One turn moves each row of this set onto another row. After a few examples, where does it send each row asked below?
j544: [  9  -1  -5  -8   3   7  -5  14  -5  -6  -2  10  -3   3   0  -8  -4   7
  -9   0  13  14   3   2 -13  17]
j324: [ 21   1   9   8   9   2 -12   1   0   7  16  15  15 -32  10  17  12  -8
  -8  21  -8   2   3   9  -7  -7]
j592: [ 21   2   7   8  -3   5 -18  -6   2   5   9  14  14 -32   8  14  16   4
  -6  23 -19  -2  -1   7  -4  -8]
j54: [-24 -11   3  11  -5   8 -18  -6  -8   6  -4   4   5 -13  23  -4  27  -8
   2 -13  -7   7  -7  15   6  -1]
j919: [  4   1  20  25 -27 -15   0  13  21   4   0   7  -4 -22   1 -10   5 -11
  -6  -3 -12  -9  -2  21  -1 -11]
j546: [ 20   0   0   8   3  -2 -14 -10   2   7   2  14  16 -29  14  15  17  -9
 -10  18 -13   1   4   7   2  -8]
j303: [  6  -6   8 -10   5   8 -10  19  -8   2  15   9  -8  -8   3  -2   2   2
  -3   6  25   9  -6  12 -22  11]
j666: [ 24   6   2   9   7   4 -10  -2   2   0   7  15  18 -25   6  14   7  -1
 -12  19 -18   5   8   2  -3  -3]
j864: [-17 -14   1  15   4   6 -17 -10   2   3  -4  12  12 -21  20  -1  30  -6
  -2  -9  -8   4 -15  15   6  -4]
j279: [  5   2  20  25 -27 -15   0  13  21   3  -2   8  -3 -20   0 -11   5 -10
  -7  -3 -14  -9  -1  19   1 -10]
j637: [-24   1  26  -4 -20   5  -9   1   7   4  -3  -8  -2  -1  16  -2   4  -4
   7 -22  -4   8   3  19 -11  -6]
j77: [-23   2  26  -4 -23   8 -10   1   7   1  -4  -7  -2   0  13  -4   2   3
   7 -21  -9   7   3  17 -11  -5]
j584: [ 14  -2 -11  -6  12   1  -6   9   0 -10  -1  16  -1  -7  -2  -2  -4   9
 -17   3   7  13  -4   5 -13  11]
j399: [ 12  13  13  12 -28 -15   4  13  13 -14  15   9 -10 -19   3 -13   5 -13
 -16   1  -7   2  -1  19 -10 -13]
j719: [ 11  13  12  12 -27 -16   5  12  14 -13  14   9  -9 -18   3 -13   5 -16
 -17   0  -5   2   0  18  -9 -13]
j147: [-14 -11   8  15  -6  18 -20  -5   2  -4   1  14  11 -23  10  -4  25  16
   3  -3 -22   1 -20  11   1  -2]
j567: [ -5   3  20 -17 -21   4  -2   6  11  -4  -1  -1  -5   8   9  -6  -1  -1
   0 -15  13  11   7  12 -18   1]
j49: [ 11  -7   2  -8  13   1 -11  15  -3  -2  16  15  -6 -18   0   2   2   5
 -10   8  18   8 -15  15 -23   5]
j163: [-21  -7  12  11 -14  21 -23  -2  -8   0   2   4   4 -16  13  -8  21  14
   7  -5 -20   4 -12  12   0   1]
j985: [ -6   2  25 -18 -21   5  -3   8  10  -4   4  -2  -6   5   8  -5   0   1
   3 -13  14   9   4  14 -22  -1]

j77 -> j985
j147 -> j49
And these:
j163 -> j303
j399 -> j919
j666 -> j592

One turn moves each row of this set onto another row. After a few examples, where does it send each row asked below?
j299: [-21   2  -1  -8  -4   0 -10 -20  23   6  -8  -6   2   6 -31  11   2 -11
 -16 -38  -2 -30   7   5 -26  28   9  10]
j706: [-13  -1   4 -15 -10  -1  -8 -25  10   7   9 -28  -2   0 -25  17   2 -17
 -14 -23 -17 -20   7  -7 -21  19   7   2]
j811: [  6  28   8  -9 -16 -15 -21  -6  18   3  19 -26   3   8 -29  19   7  -6
 -18 -25  -3   6  -7  -5 -20  29 -13   6]
j957: [ -3   5  13  18  -5 -12 -13 -25  20  20  -8  -9  12 -24 -19  14   5   8
 -11 -11  -5  -5   0  18 -13  28  -4  26]
j140: [-18   4  14   4 -11 -32  -3 -11  30  -3   3 -15  -3   1 -31  10  -4   3
  -3 -16  -4  10 -14  17  -5  17   6   3]
j465: [-25  -8  10  -4  -7 -25 -12  -9  23   5   8   1   3   3 -17  18  10   9
   6 -23  12  20  -5   5 -11  25   0  -3]
j408: [-27  28  12 -26  -2  -2 -10 -28  20  16   0 -13 -21  18 -10  10  13 -11
 -10 -12   4   9  10  18 -15  20 -19  14]
j5: [-17  21   4  14  -6  -3 -24  -7   4   7   5   2  -8  11 -16  19 -10   5
 -22 -13   2   3 -11  -1 -14  17 -22   1]
j687: [ -2  -4  18   8 -17 -21  -6 -21  32   7 -19 -19 -10  14  -5   8  -4  -9
  -8 -20  -2  -1  19  -2 -15  40   0  13]
j477: [ -8  14  17 -31 -14  -8   4 -14  18  14  15  -4 -13 -22 -18  17   9   8
 -24 -17  -4  -9   7  14 -18  41  -8  10]
j775: [-22  10  -1 -11   4 -15 -25  10  14   1   3  -6   0  11 -13  24  15   9
 -16  -4  22   1  18  12  -7  19   4  28]
j947: [-11   3  16   3  12 -15  -8 -28  12  -2   5 -20  -8   2 -10   6 -17 -13
  -9  -9  10  -8   8   5 -16  46 -11  -9]
j655: [-19  16 -16  11  -9  -9  -4  -5  -2  -6   8  -9  11  16 -22  17   6   4
  -4 -21  14 -13  23   9 -29  31  -9  14]
j910: [-17  -4  19  -1 -13 -10   2  -2  19   9  -1 -13 -17  -9 -27  -1  11 -12
 -27  -6 -10   9  -4  20 -30  33  -7  18]
j291: [-13   4 -11   7  -2 -12 -10 -21  14  12   6  -5  13  15 -18   8  16  11
   8 -13  10 -17  24   9 -23  35  -6  29]
j360: [ -6  14  11   2  -3 -24 -11 -18  15  -4   4  -7 -20  -4 -12  -3  11  14
 -18  -5  26  -4  17  -9  -6  25 -18  14]
j611: [-13   6  -1 -20  -3 -15 -13  10   1  19   8 -14   1   5 -23  20  10  14
 -13  -8  11  12  18  26 -12  34   9  19]
j95: [-22  16   9 -15  -8 -11   0 -20   8  12   5 -12 -16   9 -15  -7   9 -20
 -15 -13   7   3   1  11   4  25 -29  -2]
j81: [-27   9   8  -8   3 -17 -15  -9  15  22   3 -10   1  -4 -14  18   5  -4
 -13 -31   8  -7  36  34 -20  22 -22  29]
j373: [-14  18  25 -13   1 -21  -9  -6   3  22  -1 -16   6   6 -12  23   5  -4
 -36 -19  -8 -11  18 -10 -20  22 -14  23]
j139: [ -3   2   6  -2  -1 -14 -14 -14  18   8  -7 -12  -9  11 -16  15   6 -12
  -7 -17   9  -6  39  42 -18  23 -17  16]

j299 -> j408
j81 -> j775
And these:
j139 -> j611
j360 -> j957
j140 -> j706
j5 -> j687
j910 -> j811

One turn moves each row of this set onto another row. After a few examples, where does it send each row asked below?
j204: [ 12 -13 -21  19  -8  20  -7  -8  -7  18 -23   0  -5 -15   2 -15   7  25
  18 -11   6  -1   5  -4  -5   2  13 -16  -4]
j954: [-12 -12 -16  16   9   5  -7   2  -6   3 -18  -2   2 -25  24  -7  -9   9
   2 -11   7 -12  21  20 -16  -2   1 -16  -8]
j696: [  0  -7 -14   0  10   3  -1  -4 -29  10 -25  12 -12  -2   2   2  20  18
   3   9   2   6  16  -2  16   0  11  -2  -5]
j48: [  0  -7 -15   4  13  12   8  -3  -7   0  -4   9   6  -6  22   4   6  -5
   5  -6   7  26   2  -4  12   0   1  12  15]
j232: [-13  -6 -16  -3  -3  37  -1   1  -3   2  -8 -15  -2  -9  22   6   0  10
  -2  -4   7  13   8  -6 -11   9  10  -1  15]
j102: [  7  -9  -5  14   2  27   0 -11  -8  14 -17  13   2 -12  10  -4  -7  22
 -18   3  -5  -9  -1  -2   9   7  15 -34   1]
j40: [  3  -9 -16   8  12  48   3  10  -8   4 -19  -4   6   2  -2 -10   2  16
  -3  -8   8  14   7  -1  -2  -4   6  -9   6]
j363: [ 11  -6  -7   7 -14  -6  -9 -15  -6 -17   8  -2  -1   6  -2 -10  -6 -11
 -13   8   9  -2   4  -2  -8  -2   3  -6   6]
j398: [ 11   9 -26   2  -3   2   6   5  -8 -17  -3  -2  -8 -25   2   1   0  -2
  -3  -7  15  -2 -23   9 -11  -4  -2  -1   1]
j586: [ -7  -1 -12 -10   9  21   9   0  -8  23 -11   1  -3  -6   9  15  -8  10
 -19 -13 -12  -9  10   4   1  13  17 -28   1]
j965: [ 33  -6 -14  11  11   5  -1  -9  -6   3  -3   3   6  -5 -20  -8   3   8
   1  -4  -5   1 -14  21   3   2   4  -7  -3]
j792: [  2 -18  -7  -4  -2   1   0  -1   0  11 -11  -1  -8  11  -1  -8  12 -27
  -4   2   9 -19   2   7 -12  -7   5 -10  14]
j522: [  8  -3 -15   3  15  19  -5   2   1   7 -17  10  19   0   4   0   3  24
  -6   9 -15  -3 -14  -9 -22   2   5 -11  28]
j205: [  1   2 -15   2  16   0  -1  11  -6  -1 -15 -13 -13  22   8  -5   2  23
  16  -1   1  -7  -3   9   7   0   1 -11  18]
j223: [ 11  -1 -16  -3  11  -7   7  10  -9   0 -21  20 -18 -29  -6  -2  -1 -10
 -12  -8   9 -12   3  13 -21  -4   7 -12  13]
j806: [ -8   6 -24   6 -13   7 -16   5 -10 -13   1   1  10  -5  15   3  -8 -12
   1  13   0  -9   5   7  -6   1 -11  -7 -11]
j603: [ 16  -4 -20   0  15 -11   3  13  -6  15  -4  14   6   3  17  14  -2   2
  -6   0 -16   4   6  10   5  -5   4 -13  24]
j623: [  8   1 -18   6   9   3 -10   4  12   9  -9  10   9 -12   3  21  -7  23
  -8  -8  -9  13   1  -7 -13  12  15  -4  18]
j784: [  2  -9 -21  -9   5  22  -1 -23 -15   2 -20   2   3 -14  -2 -12  -3  23
  -1   8 -14 -19  -2 -14 -13  15  -5 -14   2]
j976: [ -7   7   2   3   7   4  -9  -8 -21  -7 -10  16   5 -10  -1   1  -5  13
   9   6   0 -14   4   3  11  19 -13 -11  21]
j9: [-18  -3 -16   8  19  -3   3  -2   7   4 -15   7  -6  14  14  -8  -3 -15
  -2 -10  -5 -18   8  13 -12   0   9  -7  -9]
j458: [ 15 -12 -11 -17   7  19   5   6 -26   9 -15   1  -3  -5 -10 -18   4  -7
   4  12   2 -14   1   9 -12   1   7 -32  18]
j371: [ -4  -2 -25  -3   7   2   3  -4 -24  -7  -6   1 -18  -7  11 -15  -4  -3
 -25 -10  13 -18  -4  12 -15  -7  18   2   1]
j892: [ -5  -3 -10 -11  10  11  11   1 -19   3   0   7  -3   1  27  -3 -16  -4
 -13  -1   5  -2   9  -7  19   7   7 -25  16]
j958: [  3   4 -18  -2   7 -11  -2  14   5  -3 -22  21  -5  -8   0   1  -2 -10
   5   4  11   6  13 -18  -9   1   7 -16 -14]
j909: [ -3   3 -16  -9  21  -6  11  -2   5   4 -25   2   2 -20  21  -1   1  14
   3  -5   0 -11  -5  -7 -23   3  -4 -19 -15]
j559: [ 12 -17  -9   7   8  12  -7 -18  -8  -8  -5   3  -5  -3   6 -29   5   7
  -2  11  21  -6  -6  -8  -7   7  20   1  15]
j697: [ -2   0 -30  -7  17   4 -12  17 -13  -6 -10  -3  19 -14   7   0  -8  19
  -8  -4  15  -7  13  -4 -18  -3  -1  -1 -15]
j529: [  9 -13 -14  -1   0  -9   5  -3  -8  -3 -12   7   4  -1 -24   1   3 -22
  -1  -7   5   7  -8  -5   1   0   8 -18  -6]
j992: [ 11  -2 -22   5  15  22   0   9   1   2  -7  -4  11   2 -18 -11   1  28
   5  -8   0 -23  17   3 -15   4   5 -11  12]

j232 -> j623
j784 -> j204
j458 -> j559
And these:
j792 -> j363
j205 -> j976
j9 -> j806
j371 -> j398
j522 -> j102
j697 -> j909
j603 -> j892

One turn moves each row of this set onto another row. After a few examples, where does it send each row asked below?
j921: [-26  -4 -10  -3  -7  -2 -17 -13   4  -9  -9  -1   4   8]
j831: [ -2 -14 -18   6   8 -25 -21 -10  -5   7 -13 -10  -4   0]
j848: [-11  10 -10  30  19 -11 -12   7  18   6  11 -15   7  -1]
j743: [ 3  0  2  9 -1 -5  0 -6 13 22 -8 -2 22  8]
j527: [  8  -1  10  11  -5 -18 -20  -9   4   1   4 -18  -9 -14]
j969: [ -4   5   5  37  -1 -13   5 -13  11   4 -21 -21  -3   3]
j660: [  7   5  -3  -1   3 -13  -5  -8  12   5  -3   3 -26   1]
j233: [-13   2 -17  27  12   8   8 -13  21   2  -6 -20  -8  14]
j857: [  4   3   2  -4   2  -9  -6 -11  13   3  -5   0 -26   4]
j881: [-12  -7   0  13   9   3 -10 -27  17 -13   5  -7  -4 -17]
j445: [-24   1 -10  -4  -9  -5 -16 -11   2  -9 -10  -1   5   6]
j367: [-14  13  -9  11   1   4   8  -6  14   7  20 -17   6  15]
j388: [  0  -9 -19  25  11   5   6  -6   3   2 -16  -7   8  12]
j509: [-12  11 -11  14   7  -2   3  -3 -14  11  -8 -30   6   0]
j925: [ -9  -7 -18  16  -1  -9 -16 -21  -4  10  17  -6 -18   5]
j80: [  7   5   2  -3   5  -9  -7 -12  14   4  -9   1 -24   2]
j87: [-13  18  -4  19  -9  16   7  -7   1  11  -5  -3   0   3]
j28: [ -9  -5 -19  15  -2  -8 -20 -20  -4  11  18 -10 -14   7]
j710: [ -8  11  -8  29  18 -14 -12   4  19   9   9 -17   9   3]
j115: [-10   8 -12  15   9   1   4  -3 -16  11 -13 -27  -1  -1]
j829: [-13  12   3   4  -4  -2 -27 -13   8  11  -6  -3  -7 -18]
j900: [-16  -6  -2  13  12   3 -10 -31  15 -11  -1 -11  -1 -17]
j101: [ 1 -1  2  9  6 -8  0 -8 15 20 -3 -2 25  7]
j993: [-14  -1   0  19   9 -17 -28 -17  -6   3  -3  -5   2 -18]
j694: [ -7   2   8  17  11  -6   4 -12  14   5   4 -18   6  29]
j520: [ -2  -7 -19  13  -4 -11 -15 -19   0  13  18  -9 -16   7]
j343: [-10   1  -5  -3 -16 -22 -11 -12   9   0   8 -24  -8  -2]
j913: [-28   2  -5   0  -8  -1 -19 -15   4 -10 -11  -3   5   4]
j549: [-14 -11 -14   6   8  -7 -27 -26  20  11  -9 -20  -4   2]
j374: [ -6   5   9  37  -2 -13   5 -12  13   4 -18 -19  -6   4]
j350: [ 3  5  1 10  2 -7 -1 -6 11 24 -7 -2 23  6]
j338: [ -1  11   3  27  -5  10   0   7   4  -6   4 -16   3   2]
j298: [-12  11  -5  26  18 -14 -12   6  18   7  12 -10  12   1]
j865: [ -8  -5 -16   9   4 -27  -3 -21   5   6  -7   0 -10 -18]
j493: [ -4   3   6  36  -5  -8   3 -12   7   5 -18 -24  -8   5]
j652: [ -6  -8   9  -5   6 -16 -23 -16  11  -1 -13 -22   4   4]
j384: [-12  15   1  25  19  -4   4  -8  -7  11   4   6   5   5]
j475: [-14   8 -12  11  10  -1   5  -5 -16  14  -8 -27   5   2]
j64: [-10  -7  -2  16  10  -1  -8 -30  17 -12   5 -11  -3 -17]
j484: [-11   9 -10  24   9  -5  13 -12  19  10  -5  12   1   7]

j445 -> j848
j527 -> j87
j710 -> j857
And these:
j338 -> j829
j101 -> j520

One turn moves each row of this set onto another row. After a few examples, where does it send each row asked below?
j754: [ -7 -11  -2   3 -23   3   2  12  -2  -6  -6 -17  -1  15  17  11  -2   4
  -4  -5   0]
j35: [ -7  -5  -5 -23   3  -2   2  -4   0  10   8   1  26   3  -2  -4 -18  16
   7   2  -7]
j568: [-10  22   8   7   2   4   6   0 -19   6  10   0  10  12   1  20 -16   0
 -10  10  -7]
j152: [ -8  11 -15   7 -20  -6  13   3 -10   7  -1   9   7  12  10  19  -9   0
  -6   3  -2]
j264: [  5 -16  10 -16  -2  -6  -4 -10  -9  -9   1 -17 -22   2  15   3 -13 -15
  -8   8 -12]
j908: [ -3 -10  11  -5  24  -6 -16  -8   0  -5   1 -13 -17 -13  -5  -6 -16   0
 -12   0  -8]
j716: [  9  15  -7  -6  -6  12   3  -8   9  17   0 -14  13   2 -15   3   5  13
   3   0   1]
j541: [  6 -16   6 -17  -1  -3  -4  -9  -8  -8   0 -17 -20   4  16   1 -12 -16
  -9   5 -14]
j271: [-13  -4  -8   8 -17   3   0  12  -9  -1   1 -10  -1  16  20  15  -1   2
   2  -7   0]
j495: [ -5  10  -9   5   5  -7  -1 -13   7   0  10   4   1  13 -25   5  -2  16
  15  -5   7]
j172: [-19   5  -6   7  15 -22 -10  -8   4  -6   7  11 -10  -3  -9   0   0  12
   7  -6   7]
j301: [  2 -20 -11  -5  -5  -7  -3  -8  11  -4 -14 -14 -24  -9   1  -2  -1   0
 -11  -7  -5]
j728: [ 14  10  -4  -6 -10  11   8  -3  10  15  -6 -13  15   5 -13   6  -3  14
  -1  -4  -1]
j605: [ 14   6  21  -1   2 -15   1   4   2   5  -1  10  15   4  -6  15 -12  15
  -1  13   6]
j788: [-12  17   0   1   6  13  -5  -6 -20  -1  15  -6  -3  17  12   4  -8 -12
  -3  -2 -12]
j962: [-19   4   2 -14   5 -13  10 -19  -3  -8   3 -11 -19   0  -8  13  15  14
   0   8   1]
j581: [ -3 -11  11  -3  24   0 -16  -8   0  -6   1 -14 -17 -10  -7  -6 -16   0
 -13  -1 -10]
j55: [ 13 -10   9  17  -1  -2 -21  -1   2  -7  -8  -5 -18   1   8   1 -11  -9
  -3  -9  -3]
j727: [-14  -1  -5 -22   1 -13  13 -13  -1  -4  15  -9   1  13 -17  10  -3  17
  11   9   3]
j682: [ 12  13  -2 -14  -7  -7  13 -14   0  10   3  23   0   6   7   6  -5  -2
   1  18   2]
j259: [ 14 -11  10  16   2   1 -21   2   2  -4  -7  -8 -16   2   8   2 -11  -8
  -3  -9  -4]
j51: [ -6  15   4   2   9  15  -8  -8 -11   0  16  -4  -5  14   9 -10 -16 -14
  -6   0 -13]
j615: [  1   0  -3 -23   5   1   6  -2   2  13  10   0  23   4  -4  -6 -26  10
   2   3  -8]
j2: [-12  -3  -2  13   9 -23 -12  -6  12  -9   2  13  -7  -7  -3  -4  -8  12
   4  -6   6]
j707: [-10   6   8 -17   4 -10  11 -22   2 -11   3 -18 -19  -4  -8   9  10   7
  -8  14  -3]
j566: [  3 -18  -8  -4  -4  -9  -3 -11  10  -4 -16 -13 -25 -11   0   0   1   1
 -10  -6  -5]
j507: [ 18  13   2 -16  -8 -13  17 -16   3   9   2  15   0   4   0   6  -5   0
  -2  17  -2]
j209: [ 9 10 21 -5  1 -9 -2  7 -4  1 -4  8 15  8 -1 20 -5 13 -3 14 10]

j2 -> j754
j908 -> j259
And these:
j209 -> j716
j152 -> j727
j605 -> j728
j55 -> j301
j962 -> j788

